One turn sends every row of this set to another row. A few are shown first. Where does it send the rows asked after them?
Q136: [  2   1  -3  -6   2  11   1  -3   0   2  -5 -11  -6   5   0  -4   4   4
  -1  -4 -12  -1 -11   3   8  -9  -2  -3   9  11  10  15]
Q577: [  2   7   1  -3   6  11  -6  -1   1  -3   3  -2   7   0   7  -8  -6   2
  -2  -9  -7 -13  15  13  11   0  -3 -13  13   2  -1   2]
Q699: [  2 -16  10  10  -2   7  -2  -3   1  -5 -10  12  -1  -2   0  -8  -1  -3
  -1  11   0   5  -5   5  -5  -2  -4  -1   2 -18   4   9]
Q835: [  1   0   6   1  -1   3   4  -6   2  19  12   5  11 -10   1   1  -4  -3
  -6   1  -4  12   5  -3  -5   4   2  -1   0 -11   4  13]
Q734: [ 0  6  9  7  6 13 -5 -7  4 22  7  0  7  0 -3  2 -2 -2  2  3 -1 11 -2  5
 -6  8  3  6  6 -2 -4  8]
Q741: [ -8   2   6  -2  -1   0  -2   6  -1   3   3   7  -5  -6   1   9   7   7
   6   9  -6  10   8 -14   5   7   3   7  -4   1 -10 -12]
Q271: [ -8 -12   3   4   3  -2  -5   1  -3 -13   1  -2   2  10  10  -8   4   0
  -7 -11   7   1   3 -18   8  10  -5   4   2   2  -8  -8]
Q820: [ -1   6  -4  -3   0   7  -3   6  13  11   9   3  -3   1   4   4  -4   5
  -3   4  10   3 -10 -16  -4  11   4  12  -2  -8   4  -5]
Q360: [-10  -2   6 -10  -9  23   9 -10  -2  -8   2  -4  10   0   4  -8  -8   3
   0   1  -3   0   7   7  -5   2 -12  -4   6  -5  -7   6]
Q665: [-10 -12   9  -7  -7   2   6   2  -3   5   7   6   1  -7  19   7   2   5
  -4   4   7   1   2 -10   3   8   2   2  -3   2  -9 -10]
Q669: [ -6   2   3  -4   4   1   3  13   0  -5  -7   7   3   9   4  -1  -4   6
   2  -1 -11   3  -5 -12  17  10 -14  -1  -1   3  -2 -14]
Q61: [ -1   5   1   2  21   7  -1 -10   5  -2  14  -4  12  -3  12  -4   6  -4
  -1  -7  -7   0   5   3  -7   6  -5  -4   6  -8  -4   6]
Q609: [ -6  -8   8   5   7   5  -4   5  -5 -10 -10   9  -7   6  -2  -1   5   7
   7 -10   4   1  -7  -3  19  -4   4   6   3  -3   7  -7]
Q83: [ -6  12  -5 -10  12  14  12  -3   3   4   6  -2   7  -6   9  -4   3   3
   2   1 -13   4  -5   4  -3   3 -13   3   2  -8   5   9]
Q963: [  2   3   0 -11  -3  21   6  -3  -5   0   0  -9  -5   1  -1  -9   0   8
  -2  -4 -10  -3  -6   5   8  -9  -3  -4   8   5   8  14]
Q242: [ -3   1  -9   7 -12  11  -4   2   0   4   2   4  -6   2  16   4  -9  -2
  -7   3   5 -14   2  -2  -8   5  -5  -4   9   8   3  -8]
Q46: [-11   6  -2   1   6  13   3   3  -2  -9   6  -7   7  -6 -10  -7   4  -6
   8  -1 -12   6  12   3   4  -4  -9  -1  12  -1   1   6]
Q513: [ -9  -1   2   6   4   3 -12   5  15  11   7  12   6  -6   6   4  -2   8
  -4  -7   3   1  -5 -10  -8   9   8  -1  -3  -3   3  -8]
Q478: [  1   1   1  -2   2   6  -7  -4   7  -3  -1  -1   9   4  12  -4  -7   2
  -4  -4  -2 -19   8  16   9   6  -2 -11  15   0  -2   2]
Q765: [  4  -9   9   0   7  15   7  -3   3 -14  15  -6   7   3   1  -1  -2  -2
   1  -5  -2   5  -1   4   3   5 -10 -10  20   4   0  11]
Q303: [ 9  5  8  2 -4 -4 -5  3 -1 -7 -9 -7 -5 12  4  5 -7  3  3 -7 -4  3 14  0
  7 -2 -1  7 -5 -6 -9 -7]
Q519: [ -7  -1   9   3   5   8   7  -1   8  19  12   7   5  -6   3  -5  -3  -5
  -3   4   5   5   0  10   2   9   3   7  10 -13   4   7]
Q161: [ -2  -8   9   1   8   3   4   2   3   0   8  11  -6   0  11   4   8   0
   1   2   3  12  -7 -10  13   9   5   8   5   9  -6 -11]
Q868: [  0   4   1   8  -5   4   3   9  12   0   1   2 -19   5  -2  -1  -4  -4
  -3   6  -6  -4  10  -8  -6  -2  -6  -7   3 -11   3 -12]
Q534: [  8  -7   4   7   7  -1 -10   6   2   1  -5  -3   1   7  12   2  -6 -10
   4   8   4   1  12   8  -2   8 -10   4  10  -9  -1  10]
Q815: [ -9 -11  11  14   0   7  -3   0  -1 -13  -8   9  -7   2   0   1   7   4
   0 -11   5   0  -8   2  13  -6   7   6   3  -3   8  -3]
Q557: [  4  -4  -1  -3 -18   4   1   6  -7   0  -1  -3   7  -2  13  11  -4   6
   4  -3   5  -6  -6  -6  17   0  -7  -4   2  -3  12  -3]
Q961: [  1  -4  -5   5  -4   7  -5   4  -3  12 -14   1   9  -5  10  -3  -1  -4
   8   6  -1  10  -6   2   2  -4 -17  -2   5   0  11   9]
Q559: [-11  -9   5   0  -6   5   2  12 -10 -11  -2   1  -3  -1  -3   6   4  13
  -8   4   4  -7  -9 -11   2   5  -8   2  -2   0  -7  -4]
Q396: [ -5   2   4  -1   8  19   5 -12   6  -4  10  -1   5  -8   0  -1  11   9
  -4   2   5   1  -7   3 -12   6  -9  -3   6 -14  -3   8]
Q932: [  4   1   7  -4  -3  -2  -7   4 -10  -7 -12  -1  -2   8  -1   8  -6  10
   2  -4   2  -3  11  -4   6  -3  -1   5  -8  -7 -10  -7]
Q780: [  1  -8  -2  13  -4   6   0  -3   9   1   0   8 -17   5   9  -8  -1   4
  -5  -9  -8   7  -6  -9  -4  -2  -3  -3   9  10  11  -2]
Q725: [-2  0  2 -1  9 -2  2 11 11 12  8  4 -3 -1 10 -3 -7  3 -8 -4 -3  1 -9 -7
 -8  2 10  9 -8 -3 -1 -5]
Q761: [ -1   3   0  -5  -8  10  -2 -11  10 -11  -5  -1  -3   1 -12  -5   6   0
  -8   1   4  -1  11  -4   4  -6  -3  -9   5 -17   4   5]
Q616: [  4 -12   2  -6  -9  -2   0   5 -11  -3  -1   1   6   1  15   4  -5   9
   3  -9  11  -7  -3  -8  18   0  -5  -2   3  -2   7  -3]
Q443: [  2   1   4  -4  -2  20  -3 -11   6 -13   4  -2  -4   3 -10  -6   5   3
  -8  -5   7  -2  12  -1   6  -3  -2 -12  10 -12   5   8]

Q396 moves to Q741
Q136 moves to Q815
Q616 moves to Q963
Where do these go?
Q868 moves to Q534
Q669 moves to Q765
Q835 moves to Q725

